Each path below is one point turned by a fixed rotation once a step. After each direction that follows a path, write how fast that rotation turns it, in degrees per step (0 if it stays still).
Each turn is a multiple of 5 degrees from 10 to 175, or 0.
Each row of a path follows its step; steps can be skipped.
Rotation 1:
step 1: -0.84  -0.24  -2.23  2.88  0.98  1.30  -1.17  -0.48  -0.91  -0.44  0.68  -0.66  1.34  0.63  -0.33  0.32  0.99  -1.56  -0.35  -0.78  0.09  1.01  -0.32  1.13  -2.81  -1.41  0.73  2.97  -1.97  1.33  -0.98  0.77
step 2: 2.19  1.11  0.96  0.71  -1.87  -0.49  -2.37  -1.81  -1.38  0.15  -0.96  1.84  0.70  0.18  -3.06  0.24  1.62  -2.29  -0.55  -0.69  0.62  0.77  0.86  0.28  1.19  -0.11  0.42  0.51  1.00  1.89  -0.99  0.09
step 3: -0.30  0.40  -0.41  -0.64  3.05  -0.26  -2.86  0.98  0.11  -1.58  -1.38  -1.22  -0.50  -2.67  -1.49  -0.12  -0.68  -0.03  -1.01  -0.72  -1.00  1.69  1.10  -0.77  0.73  -0.86  0.54  0.19  -0.37  2.87  1.21  0.19
step 4: -0.96  2.97  0.39  1.26  -1.45  0.51  -0.12  -0.57  -2.46  -1.50  0.75  0.23  0.61  -0.93  -1.04  1.02  -1.43  -0.23  -0.60  -0.61  -0.06  -0.15  2.04  -0.49  0.61  0.52  0.19  -0.09  -2.46  0.00  2.67  -2.47
step 5: 1.35  1.88  -1.61  -0.21  0.21  -0.50  -0.37  -0.13  -1.06  1.52  -0.32  -0.65  0.59  -0.35  0.23  -3.44  -0.08  -0.64  0.13  0.40  -0.92  0.03  1.55  -2.40  -2.97  1.17  2.83  -0.11  -0.22  0.74  0.67  -0.37
step 6: 0.93  1.93  -1.84  3.42  0.51  0.32  1.12  0.39  1.79  -0.37  2.00  -1.53  1.25  -0.66  -2.14  0.59  1.12  -1.19  -1.66  -1.94  0.49  0.07  -1.31  -0.51  -0.43  -0.12  1.78  0.43  0.60  -0.20  0.34  -0.66
step 7: 1.89  2.04  0.82  1.34  0.57  -0.37  -1.36  -1.01  -2.21  -0.93  -0.60  -1.31  -1.59  -0.27  -0.40  -1.40  0.79  -1.44  0.51  0.14  -0.53  -1.45  -1.94  2.61  -0.12  -0.42  0.93  1.98  0.29  2.05  -1.29  -1.09
step 8: 0.23  1.36  1.53  1.04  0.78  -0.86  -1.47  0.73  -0.80  -0.54  -0.90  -0.16  1.29  -0.62  1.53  1.40  0.30  -2.70  -1.53  -2.74  -1.97  1.95  1.79  0.81  -0.32  -1.90  1.00  -0.53  0.38  0.75  -0.16  1.04
step 9: 0.41  2.76  1.93  -0.19  1.47  0.15  -0.42  -0.68  -1.80  -0.53  0.27  0.34  0.19  -1.74  -0.81  0.86  0.53  -1.18  0.83  -0.42  -0.49  -1.04  -0.11  -2.89  2.62  2.42  0.51  -0.69  -0.79  1.38  1.27  1.15
step 10: -1.99  -0.47  -1.33  1.57  1.75  0.66  0.84  0.17  -1.65  -1.37  0.37  -1.72  1.11  -1.71  0.90  -2.22  0.19  -1.33  0.15  0.35  0.41  -0.32  1.98  -0.72  -0.79  -0.52  1.91  0.39  -3.40  0.96  0.31  0.70
step 12: 0.80  0.26  -0.96  0.70  1.52  0.84  -1.70  -1.06  -0.55  -0.18  -0.63  -1.22  0.00  -0.10  -2.24  -1.59  1.14  0.17  -1.79  0.41  -1.06  1.57  -1.74  -1.56  -0.39  -1.78  1.56  2.44  0.76  2.34  -1.17  1.61
-1.06  0.10  0.12  0.09  -0.13  0.19  0.38  0.24  -0.49  0.00  0.50  -0.19  0.07  -0.74  -0.05  -0.45  -0.49  0.71  0.24  0.48  0.29  -0.67  1.29  -0.71  -0.10  0.20  0.43  -0.68  0.37  -0.25  0.88  0.28
65
-0.78  0.24  0.45  0.43  0.95  0.07  0.04  0.24  0.62  -0.41  0.62  -0.38  -0.41  -0.11  -0.73  0.17  -0.47  0.37  0.46  0.43  -0.11  -0.12  -1.01  -0.43  0.73  -0.24  -0.06  1.14  -0.57  -0.18  0.28  -0.13
120
-0.17  0.56  0.05  0.13  -1.08  0.15  -0.68  0.98  -0.20  -0.01  1.05  -0.08  0.19  0.80  -0.38  0.81  0.50  0.20  -0.26  -0.75  0.45  -0.52  -0.07  0.20  0.59  0.64  -0.34  -0.26  -0.34  -0.24  0.10  0.13
155
0.41  0.62  -0.44  -0.68  -0.28  -0.26  -0.25  0.00  0.84  -0.44  0.30  1.02  -0.14  0.17  -0.26  -0.16  -0.15  0.75  -0.31  -0.03  0.59  -0.26  0.37  -0.39  -0.60  -1.02  -0.12  0.24  -0.25  0.90  0.44  -0.80
35
-0.46  -0.52  -0.18  -0.01  -0.05  0.14  -0.33  -0.57  -0.11  -0.22  0.46  -0.34  0.25  0.31  0.86  0.15  0.05  -0.08  0.06  0.41  -0.75  -0.60  0.16  1.53  -0.03  0.03  0.01  0.34  -0.28  0.46  1.15  -0.84
110
0.26  0.27  0.37  0.61  -0.36  -0.27  1.14  -1.14  0.06  -0.29  0.27  0.88  0.45  0.13  -0.66  0.38  -0.25  -0.49  0.49  -0.26  0.13  0.23  0.25  0.16  0.87  0.06  -0.23  -0.33  0.48  -0.49  0.30  -0.84
160
-0.34  -0.92  -0.43  -0.24  0.06  0.55  -0.76  -0.67  -0.59  0.46  0.68  0.38  0.85  -0.47  -0.41  -0.22  0.35  0.29  0.09  0.33  0.22  0.75  0.40  -0.33  0.57  -0.23  -1.03  0.33  -0.41  0.26  -0.53  0.05
35
